One vector is turned by the same rotation once a tick. Each row is the vector after some number of ticks, and that number follows the row.
The counts run from 0 to 599.
[113 162 126  79 126 134 156 137  73 113 124  87 116  82  78 131 162 118
 101 144 115 128 101 133 131  88 121 163 153  83 150 155 113 117 131 190
 159 121 146 108 143 148 130 113 138 142  66 147 117 106 106 117 146 132]  50
[126 156 113  75 124 122 144 137  88 131 109 138 127  74 127 142 149 128
 131 138 119 161 116 113  93  86 105 189 119  82 128 169  93 132 151 155
 152 167 164  98 148 159 121 148 132 143  92 133  83 137 117 119 119  94]  73
[139 152 133  86 127 100 177 130  85 134 140 159 115  50 139 120 166 121
 127 112 119 100 113 111 104 104 151 181 145 116 144 168 100 134 172 160
 125 130 171 118 125 142 114 166 136 133 118 131  82 159 126 110 132  89]  207
[138 167 117  65 119 119 196 147  72 157 125 136 130  85 103  85 158  93
  94 123 114  91 115 127 128 100 108 156 140 128 103 153 108 121 171 168
 113 121 129 123 111 132 126 129 141 120 104 146 115  96 111 119 141 102]  314
[138 162 102  53 110 115 173 166 103 145 117 133 140  68 124  87 148 115
 102 126 118 133 128 117 112  83  93 162 122 100  91 161 100 130 157 171
 127 165 129 116 115 141 132 141 142 137 107 118  91 119 124 116 107 102]  34
[121 161 122  82 105 113 176 151  67 115 140 130 134  72 153 111 133 140
 119 117 122  94 147 137 120  76  91 152 145  97 121 165 114 137 134 183
 157 127 157 137 116 133 119 104 147 140 120  96 114 139  80  97 122 120]  376
[146 175 140  46 141  99 135 145  94 139 142 117 152  76 106 114 138 145
  95 129 111 115 111 118  98  99 132 165 148 107 103 183 112  98 154 164
 103 137 132 118 126 144 130 130 146 151  96 144  93 134 116 110 138 144]  307
[111 148 127  59 120 112 167 137  71 143 106 143 121  76 139 103 143 139
 111 147 142  86 149 126 116 127 132 148 152 123 128 204  95 160 148 167
 133 140 167 135 119 125 100 136  93 143 109 124 115 146  84 105 115 115]  290
[119 168 156  44 111 117 149 144  73 127 102 107 153  66 123 138 144 129
 113 163 112 114 136 136 114  96 118 138 178 101 134 187  97 129 119 180
 144 116 152 129 130 139 109 133 109 133  93 145 136 154  98 119 126 148]  147
[125 152 129  74 117 136 198 148  71 143  99 130 119 106  90  96 164 102
  93 130 130 114 115 115 110  88 141 166 132  83 119 152 102 124 169 156
 131 137 145 114 129 132 119 151 104 140  89 172 117  98 102 109 136 122]  0
[134 156 116  85 125 132 191 148  63 137 128 130 120 111  90  87 149 110
  81 121 134  84 125 136 120  94 119 162 141  91 104 147 121 123 165 172
 136 115 142 129 111 129 127 115 134 145 104 136 107  83  80  98 143 118]  589
[121 175 135  94 113 123 192 146  51 130 136 135 108 105 105  97 179 122
 113 109 135  87 105 140 154  94 137 182 159 104 151 146 114 140 135 182
 137 128 150 120 135 133 147 124 111 139  95 113 104 107 107 123 148  99]  228
[124 159 162  89 122 134 178 162  67 100 119 108 149  72 115 145 153 144
 106 128 131 106 140 128 111  73 146 162 159  83 136 160 114 127 142 173
 151 131 159 121 131 137 126 144 127 140 103 136 105 150  92  95 145 149]  416
[136 148 134  82 155 106 150 119  61 132 129 147 134  64 120 143 139 148
 111 137 126  93 127 127  97 126 145 173 142 132 112 192  85 128 171 160
 129 126 173 118 131 149 104 137 135 127 112 141  85 145  91  93 149 117]  521
[137 164 128  90 143 108 150 121  50 139 143 145 124  74 131 146 143 145
 126 145 120 100 118 146 115 119 113 176 149 130 123 180  98 130 149 175
 135 120 184 117 139 145 119 102 137 124 110 113  92 141  79 103 145  96]  338
[140 183 122  57  96  99 163 171  88 147 120 137 148  79 131  89 156 124
 106 127 137 115 118 138 132  90  98 162 160 110 109 161  99 127 139 169
 120 159 132 108 122 133 141 140 124 127 105  99  84 143 130 137 112  84]  217
[123 171 136  99 119 140 200 152  53 131  98 125 129 101 108 139 166 111
 127 125 109 127 117 126 106  76 115 176 137  80 128 140 106 119 146 178
 150 131 161 113 134 140 122 139 124 138  99 156 135 108  88 106 143 126]  458
[133 173 133  72 123 107 138 148  85 132 108 135 150  77 126 139 157 137
 125 139 123 149 106 128 102  86 118 184 146  87 130 169  97 120 143 157
 139 166 155  99 148 158 136 149 125 139  92 130  80 150 128 124 114  95]  393
[131 177 149  74 142 107 158 142  52 155 116 135 146 115  94 101 151 143
  88 134 142  96 112 145 120 106 138 165 164 108 111 172 108 119 140 158
 112 139 147 122 133 127 135 116  99 146  97 133  93 112  86 115 143 125]  405
[133 164 133  48 117 121 190 169  86 147 116 134 144  88  97  83 151 116
  81 130 136  82 135 117 137 106 136 155 136 127 102 165 102 133 162 163
 114 154 133 123 119 118 130 153 114 122 106 145 101 110 120 125 137 119]  494
[120 160 135  89 121 143 198 136  59 136 106 115 119  93  88 136 160  98
 117 128 109 120 109 111 108  91 136 174 134  98 129 144 105 117 161 181
 146 131 158 110 138 144 124 137 129 141  87 169 130 102 100 109 158 133]  457
[132 149 131  53 123 108 174 142  89 116 139 126 136  38 141 115 137 132
 106 141 114  78 154 125 122 108 112 133 151 134 121 186  94 138 155 183
 135 117 153 129 113 129 107 132 149 118 114 122 124 149 110  98 126 131]  560
[147 179 143  64 122 111 153 155  87 135 112 130 155  67 116 143 153 132
 125 128 116 145 110 119 108  90 130 184 146 108 127 168  92 121 148 163
 122 166 149  98 142 150 138 157 132 130  99 134  78 149 140 129 126 113]  531
[137 147 113  66 134 113 156 129 108 126 132 136 123  41 112 129 150 110
 123 139 105 129 104 109  92  95 120 169 125 103 141 176  99 123 172 169
 132 130 156 106 135 153 111 151 155 129  92 151  95 146 134 110 137  93]  209
[121 146 115  56 131 111 164 123  69 134 144 121 108  61 122 119 136 127
 113 135  98  93 131 122 135 132 114 148 137 141 128 196  95 137 153 192
 139 122 164 131 124 132 115  95 153 124  98 129 127 120  90 102 142 130]  198
[134 185 111  49 102  96 149 150  94 152 129 132 138  71 136  85 161 129
 112 130 119 129 105 134 131  91  91 163 152 106 121 165 112 126 132 174
 125 151 137 113 125 145 142 123 131 134  93 105  91 138 127 132 107  79]  79
[143 181 128  72 118 106 158 150  90 138 127 135 140  62 124 140 165 120
 127 121 115 149  99 124 102  82 109 180 140  98 124 155  98 111 147 167
 132 154 153  93 144 158 134 151 145 127  98 126  82 148 137 124 132  90]  530
[121 163 136  64 109 109 163 150  65 111 144 126 130  65 140 114 147 156
 108 129 134  68 152 130 148 116 118 153 161 133 135 192 103 154 135 188
 141 136 163 135 128 126 122 119 140 122 106  98 107 141  99 111 133 132]  196
[135 172 159  84 132 124 181 151  54 140 109 131 155  82  87 142 161 110
  99 147 125  91 116 139 121  99 143 173 166 133 123 142  98 118 156 165
 122 134 151 102 144 134 131 148 109 102 101 153  99 118 116 133 162 115]  317
[126 160 126  82 110 114 156 153  62 113 132 124 131  80 150 115 138 161
 108 130 135  90 151 139 121  95 102 151 153  97 119 177 102 144 134 181
 156 133 172 132 122 137 121 109 126 147 115  96 100 147  74 104 116 122]  514
[117 170 125  58  99 133 192 150  79 125 119 102 118  71 122 123 160  99
 132 132  96 128 120 114 128  89  99 155 147  96 152 155 108 139 132 204
 150 127 148 121 129 140 131 133 137 128  88 140 150 124 119 117 131 123]  144
[104 156 105  63 100 130 168 158  75 116 117 111 120  86 129  99 134 135
 103 145 122 109 151 133 140  88  92 153 144  83 128 170 107 148 125 186
 166 140 159 135 120 133 125 100 124 137  91 111 124 116  83 105 116 130]  12
[126 158 137  85 130 119 170 144  51 146 104 150 146  84 145 143 143 140
 128 137 126 103 152 131  96 111 115 158 141 127 103 189  81 136 154 160
 133 136 183 126 123 132 104 133 115 131 126 125 108 146  69 106 122 122]  245
